A single turn carries every row of the set below to another of its rows. Some are shown first; where does it send the rows asked next?
Z_136: [ -8  12  -5 -18  36  -6  -2  15   0  39   7  30  28 -37  48  12 -33  -3
  13  23 -12 -11   3  -5  15  19]
Z_285: [ -8   3   2 -15  -2   0  -4  -2  20  40   8   0  61 -27  -9   7 -31   1
   4 -26 -10   7   9  10  -3  50]
Z_593: [-10  14  -6   1 -19 -14 -45  -5 -11   2  11  11  40 -63 -20 -10 -35 -12
  12  19 -17 -24 -12 -13   5   0]
Z_539: [  0   9   7 -15   3 -15 -15  -6  -5  43   7  15  33 -46  21  10 -25  34
  14  10 -34  -6 -30  13   2  43]
Z_911: [-20  16  -7 -15  16   6  25  14   1  54  39   9  29 -10   8   2 -39   0
   6 -11   3 -10   8  -4  28  23]
Z_570: [  3   0 -40  18  27   3  11  26   3  26   6  -8  45 -37  -1  17 -51  15
  34  20 -48 -22  24   5   9  14]
Z_864: [-14  16   3 -33  18  19  11   8  -4  46  25   7  13 -22  14  -1 -22  15
  15  48   3 -17  -2  25  38  -3]
Z_6: [ -6  18  -2   9 -25 -18 -34   4  -9  10  21  15  28 -36 -40  16 -38   6
   7 -15   7 -26 -13 -20   5   6]
Z_397: [ -1  14   6 -31  -3  -3   4   4   5  56  10 -30  14 -21 -26  -1 -10  23
   5  33  -1   9  -7  40  15  20]
Z_608: [  2 -15 -30  14   0  -5  29  26  -5  28  23  -5  17 -23  -1  32 -49  23
  23  10 -41 -18  23   2  -8  14]
Z_843: [ 17  21 -27  -6 -10 -27 -38  29   4  25  -6  -8 -14 -30 -22   1 -36 -17
  18  12  -4  -2   0  11 -13 -19]
Z_200: [ 34  24   7  -6  20 -10 -18  11   1   6  -3   5  30 -11 -40  29 -40 -17
  10 -15 -10 -26 -14   6 -23 -10]
Z_980: [ -9  18 -15 -17  16 -11 -19 -22 -17  16   9 -24  -3 -39 -38  -8 -24 -14
  -1  23 -45 -23 -21  -3  -1   7]
Z_842: [ 26  16  -4  -2  14 -20 -33 -18  18  -4   0  -1  -1 -23  -9   7 -38   6
  10  10 -35 -25 -30   5  -8 -18]
Z_601: [ -9  10  -1 -13  33   7  -2  20  33  30  15   3  13 -16  15  27 -21  -1
   8  17  30   6  21  12  25  -1]
Z_900: [ -1  -9  -9  29  12  -5  19  20   5   5  19 -32  39 -34 -10  31 -33  11
  12  46 -15  -6  22  13  11  -9]
Z_530: [ -2  10   0 -26  15  18 -10   1   1  18  12  -8  18 -37 -76  14 -41 -21
  11   5 -17 -25  -7   2 -10  11]
Z_312: [ -9   6 -19  20  14   4  12  10 -13  13   5 -14  33 -21 -19  44 -36  38
  10  47 -14 -33  23  18  20  -2]
Z_113: [  4  40 -31 -15  -5   2 -36  28 -19  37   1  -8   1 -29 -48  -6 -43  -7
  28  14  -9 -20  -6  27   4 -11]
Z_35: [ 11  25   4 -15  22   1 -31  12  17  28 -15 -11  25 -20   7  33 -13  15
  13  19   6  15   4  53   0  13]

Z_136 -> Z_864
Z_900 -> Z_570
Where do these go?
Z_593 -> Z_113
Z_539 -> Z_397
Z_200 -> Z_842

A single turn carries every row of the set below to another of its rows. Some are shown first; where does it send the rows asked next?
Z_630: [-18 -29  -7   4  15 -34   0 -15 -41  25   8  21  44   1  -5  10 -13  -6]
Z_259: [-19  18  25  26   5 -13  -3  -2  18 -12  -5  -7  26  -4 -36 -18  -1  -3]
Z_767: [ 10   4   6 -16  -6  17  -6   7 -14 -18   2  -7   6  29  15  10   4  -3]
Z_355: [-12 -14   4  21 -22  -8  26 -29   4  11 -11  10  11 -10   2 -20 -15 -17]
Z_203: [-17  -2  28  18   0 -32 -47   5 -10  16  12  15 -17 -10   9 -11  16   2]
Z_964: [-27 -11   7   9 -14  11   3  -1 -38  17  29 -18  13 -10 -28 -32 -16   6]
Z_291: [-14  -1  22  -3 -38  -2  18   1  13  21  -1  42  29 -12  -9  -2 -13  18]
Z_180: [-28 -11  35  10  13 -16 -36  18 -12  27  17  27   0   2 -15  -9  25  -2]
Z_475: [-25 -24   8   3  22 -26 -15 -10 -44  35  -9   0  27   2  12  10 -22 -14]
Z_73: [-17  -3  21  -7 -14  -2   9   2 -39  24  17 -34  10   1 -17 -35  -5  26]
Z_335: [-17 -23  18   4   8 -43  20   9   2 -11   9  26  29  26  -7   3 -23 -10]
Z_930: [-26  -6  23  -2 -20   3  16   3 -40  21   6 -40  11 -16  -5 -23 -18   6]
Z_615: [ -1 -35 -16   1  17 -17 -16   8  13   0  -2 -15  -2  -6  -7  -9 -15  -7]
Z_66: [  1  -9   0 -11  -3  26 -11  13  -8 -30  -3  -6  25   8   2  11 -20  -8]
Z_825: [-21  -1  -2  19  21 -12  19  15 -10  24  26  18 -17  -9 -22 -20 -18  14]
Z_606: [-23  -5  38  23  -4 -27 -46  26 -14  14   6  17   3   3  -2  -8  18   1]
Z_752: [-13   1  24 -20 -29  -8  11   7   8  31   0  44  21  13 -17  12   8   7]
Z_452: [-14  -4   0   3  -3 -48 -14 -21 -44  23 -15  -3  24   1   5  11 -19  -9]
Z_600: [  2  10  19 -20 -13  16   7  16  -9 -25  -7 -13  16  13   1  16   6  -2]
Z_314: [-13  15  18  -7 -37  -3  -3  -2  11  47   0  36  15  15 -13   7  -6   9]
Z_216: [-16  -4  27  20  12 -19 -31  16  -6  -4  20  26  13 -19 -14  -5  28  10]
Z_702: [-21   8  21  -5 -30 -16  10  -1 -42   8   7 -30   4   4 -23 -30 -13  10]
Z_499: [  7  16   9 -26  -7   4  -4  10 -16 -27  -4   5  -3  32   0   5 -10   5]
Z_67: [ -8  10  17 -25 -29 -16  -6  -2  11  34   0  45   1  12  -7   2 -12  19]
Z_723: [-16 -12   6   8  14 -39  -2  -8 -52  30 -21   8  29  11   9   9 -13   4]

Z_259 -> Z_615
Z_180 -> Z_600
Z_630 -> Z_291
Where do these go?
Z_452 -> Z_67
Z_314 -> Z_73

A single turn carries every row of the set below to another of its rows. Some are shown first; where does it send the rows asked next?
Z_596: [-27  -3 -32 -13 -13 -18  -5 -11  -6 -26  13  -4  -4  -8 -30]
Z_197: [ 36  31 -27   6  15  15  -5  -4 -17  -1  -6  12   4  15 -13]
Z_552: [ -4  -1  14 -33  24  15  13 -22  14  17 -23 -18  -2 -16 -14]
Z_893: [ 30   2 -25 -20  -1   5  -1 -29  -4 -29   3  -7  -6  -8  14]
Z_325: [ -3  39  31  -2  23   0 -14   9 -13 -19  16  15   3  20 -10]
Z_344: [ -4   4  22 -29  18  18   9 -27   8  25 -16 -21  -8 -12 -16]
Z_495: [ 20  12  23 -11  43  -8  -8 -13  16 -15   8   8  11 -26   5]
Z_649: [-25  16 -18   2  26 -18  11   2  18   6 -14  13 -37   6 -20]
Z_309: [ -7  36  -1 -17 -14   1   7 -29  -4  -8 -16   5 -16  31 -30]
Z_603: [  8  -2 -14  30 -13  -4  20   6   4 -16 -10   6  -8  23  -5]
Z_777: [  9  26 -14  -8 -24  19  -8  17 -11 -14  12  26   0  -2  -8]
Z_458: [ 25  -3  19   0  11   1  16  -1  34  -5  -3 -17  16   2   9]
Z_506: [  3  -5 -10  28  21 -11   8  -4  14 -39   8   8 -14 -19 -13]
Z_63: [  5  23  13  -4  52  -9 -17 -11  -1  14 -13   8   2  23 -24]
Z_727: [-31   4  -8   4  28  -1  17   3  25   2 -12  12 -26  14 -30]
Z_25: [ 20  -7   0 -20 -10   4 -29   5  20   2   6   2  19 -28 -18]
Z_588: [  0  37  -6 -18 -11 -12  10 -29  -6 -12 -16  -2 -20  27 -29]
Z_369: [ 14   7  33  -9  32  -5 -11 -26  16  -5  14  22   2 -25   2]
Z_976: [-30  -6 -24  -2 -20 -16 -11 -14   3 -23  10  -4  -5  -9 -27]
Z_167: [-23  15  32  16  17 -17  23 -21 -13 -13  -7 -11   6   3  -6]
Z_941: [  8  -4 -25  13  -9 -18  20  16  -2  -9 -17   3  -8  19  -1]
Z_890: [  5  22  13   6  42 -19 -23 -24   1  21  -9   9 -12  14 -20]
Z_824: [ 27 -10 -28 -26   1   9   7 -29  -6 -23   6  -9   2  -5   7]
Z_422: [  8  11 -13 -22 -20  13   6  23 -15 -15   5  31   8   0  -1]
Z_818: [ -9   4   3 -19  24  17 -14 -11 -40   4  16  -5  14 -17  -1]
Z_788: [-23   9 -18 -14  12  16  -4  22  14  16  12   6  14 -24 -25]
Z_579: [  2   2   1 -15   6   5 -23  -4  30   2 -14   3 -20  12 -54]
Z_984: [-25  18  33  13  12 -23  18 -22 -10  -9  -4 -16  -6  -6 -12]
Z_116: [ -8  10  -6 -22  26  10 -26  -6 -38   4   9  -7  15 -18  -6]
Z_647: [ 17 -19  13 -23 -11   6 -22  -1  10   6   6  13  25 -17 -17]

Z_495 -> Z_63
Z_893 -> Z_116
Where do these go?
Z_344 -> Z_984
Z_369 -> Z_890
Z_325 -> Z_579

A single turn carries every row of the set below to another of its rows. Some are shown first; where does it send the rows asked next?
Z_534: [-19   3   3   7 -19   8 -11   7   8  -7  15  36 -26  33 -17  -8  15  -9
  -9 -17  20]
Z_991: [ 20  22  -8  -9 -15  -4  15   3  37  28 -14  -7  -6 -17  -9  16 -17  11
  16  -4  12]
Z_77: [ 26  -5 -10 -16   8  14 -15 -22  18   8   1  10  28   4   0   6  37  -3
  13  -1  18]
Z_336: [  5 -33  -1  -3  -8  -1   6  25 -12  15  -3  19  -2  -1  24 -12   4  -4
  34  16 -20]
Z_137: [ -6   3 -13  10   9  34 -33   4 -19   4 -34   2  15  -5 -17 -25 -26   4
   5   7  22]
Z_93: [ 13  35  21  13   3  24  -4  11 -11   1 -12 -38  -1  24 -16   6   4   0
  -4  -6   9]
Z_876: [-19 -20   9   9 -19  -9   9  17   7  -3  -9  25 -23  18 -12 -23  -1  12
 -18 -35  12]
Z_942: [-17  13  22 -18  -6   4 -28   5  -4 -21 -22  -6  12 -27  -7  20 -11 -32
  -3 -12   1]
Z_881: [  9 -19  -7   7 -10  -7  12   2 -11  10   5   0  -9  -7  32  -8 -18 -22
  22  25 -24]
Z_437: [ -6 -36 -11   1  -7   0   4   7 -26  16  -7  26 -25 -16  22   2  -3 -10
  13  25  -7]
Z_209: [-29  -4 -27  16 -15 -29 -17  19  -8   9  -2  -4  -4 -29   2   0   4  -3
 -11  22 -18]
Z_5: [-18  15 -35   4  -9 -35 -21  -2 -17   0  -9  -1  15 -14 -20  -5  14   2
 -12  21  -1]
Z_747: [-10  -9  -7  -9   7  18 -38  14 -23   8 -19  17  30  -7  -6 -30  -7  15
  17   3  20]
Z_213: [  1  35  10  26   5  14  -3  14  -4  -1 -10 -22   9  35  -9  -7   3   5
  -3 -15 -16]
Z_412: [ 23  -4  27 -11   1  15 -13 -11  12  -8   6   5  19   6  -7   4  37   0
  20 -14  27]
Z_904: [ 11  26  17  20   5  20   6  27  -2   0 -14 -24   3  36  -6  -4 -13   6
 -12  -6  -8]
Z_94: [ -1   1 -14   3   3  33 -20   2 -17  18 -32  21  15  -7   0 -25 -25  24
   8  -4  10]
Z_280: [  4 -19  -8  11 -23  13  21  13 -28   7 -21  18  -5   7  17  -5  -7 -15
   4  41  -3]
Z_794: [ -7  39  19  18   6  20   3  25 -11   4 -10 -20  -5  32   3   0  -2   3
  -9 -12  -4]
Z_407: [-10   9  -9   1 -33 -32 -30  10 -22  22   3  -5  12 -21  -5  -3  19 -12
  -3  23 -10]
Z_988: [ -7   2   7   3 -30   0  -5   0  -3   7  19  21 -37  36  -8  -8   9   3
 -13 -14  24]
Z_229: [  6 -15  25  -5  -6  15  15   6 -30  10   0  28 -10  -6  16   4 -18  -9
  11  30 -14]
Z_635: [  2   2  26  -9   3  15 -43   7 -10 -18  -9  -3  10 -23  -8  22  -9 -30
  -1  10  19]
Z_644: [ 12  -1  -1 -18 -20  -5  10  11  44  41 -11   7  -1  -4  -6   1 -14  -4
  -9  -1  29]
Z_549: [ -3   7  12  35 -36  -6  -9  -1   9   2  -4  23 -32  19 -15  -3   7  -7
  -7 -22  27]
Z_384: [-20  -1 -23  11 -13 -40 -10  30  -9  -8  -9 -12   2  -4   3  -3  22 -10
  11   9 -18]
Z_760: [ -5  -9  -9  18 -22  -3   1   9  13  13  11  20 -38  23  -8  -5  15  17
 -19 -24  11]
Z_199: [ -7   8  23   2   2   5 -16  20 -17 -35 -28 -10  12 -21   4  20  -7 -20
  10   9  13]
Z_463: [ 26  -8   2 -17   8   6 -19 -25  12   9   1   1  22   8 -16  -4  39 -17
  13  -9  17]
Z_74: [ -3 -17   9   2 -15   8  10  -7 -25  20  -7  19 -19 -13  22  -7 -23 -15
  22  33   0]
Z_817: [ 14 -16   8 -13 -19 -27  15   2  33  10 -18   1  -6 -26  -8   9  -3  11
   1 -25  12]
Z_247: [  1 -11 -18  -2  -2  32 -30   2 -17  -3 -34  29  17   1  -6 -20 -28  14
   4 -10   9]
Z_10: [-22   7 -31   8 -24 -33 -32   8  -8  -1   4   1   6 -11  -4  -3  -2  -4
 -16  30   2]
Z_952: [-16  12  20 -13  -5   2 -28   7  -7 -30 -14   1   8 -23   1  29   6 -32
 -14  -1  12]
Z_959: [ 12  13  -8  -4 -27  -5  24 -11  42  24  -2 -14  -4 -14  -6   7  -6   7
   2   6  18]
Z_12: [-12  -6 -36   7 -14 -36 -23   3 -17   4  14  -5  -3   6   8 -18   5 -17
  -1  14 -15]
Z_931: [ 29  -8   2 -27  14  13  -9 -15  12   9  -1   5  25  20  -1   8  29 -14
  13  -3   7]
Z_784: [ 26  -5   4 -14   5  35 -17 -12  11   7   7  -2  26  17 -17  -6  29  -1
   3   5  23]
Z_288: [ 10   1 -18 -11 -31 -17  11  -5  34  11  -4 -12 -11 -14  -6  -2 -23   7
 -15 -24  13]
Z_926: [  9  -7 -22 -11   1  25 -34  10 -19  17 -34  12  16  -5 -10 -25 -27  14
   9  -4  10]
Z_248: [  1  27  10   5   8  16   7  28   2   1 -21 -25  12  31 -11 -10  -1  20
  -5 -13  20]
Z_809: [  3  -4  -1  -6 -15  -8  28   0  40  29  -2  -8 -23 -16  -3  13   7   2
  -3 -11  10]
Z_133: [-14   2  24  -2 -10  12 -25   8  -6 -36 -16  -4   5 -21  -8  17  -2 -41
  -5  -2   3]
Z_734: [ -5 -16   6  -2 -34   2   6 -10   7  -1  13  20 -35  13  -2 -17  -9  -7
 -13 -34  14]

Z_213 -> Z_247
Z_93 -> Z_137
Where do these go?
Z_734 -> Z_881
Z_248 -> Z_747
Z_94 -> Z_77
Z_229 -> Z_991
Z_876 -> Z_336
Z_644 -> Z_407
Z_463 -> Z_133
Z_437 -> Z_809
Z_74 -> Z_959

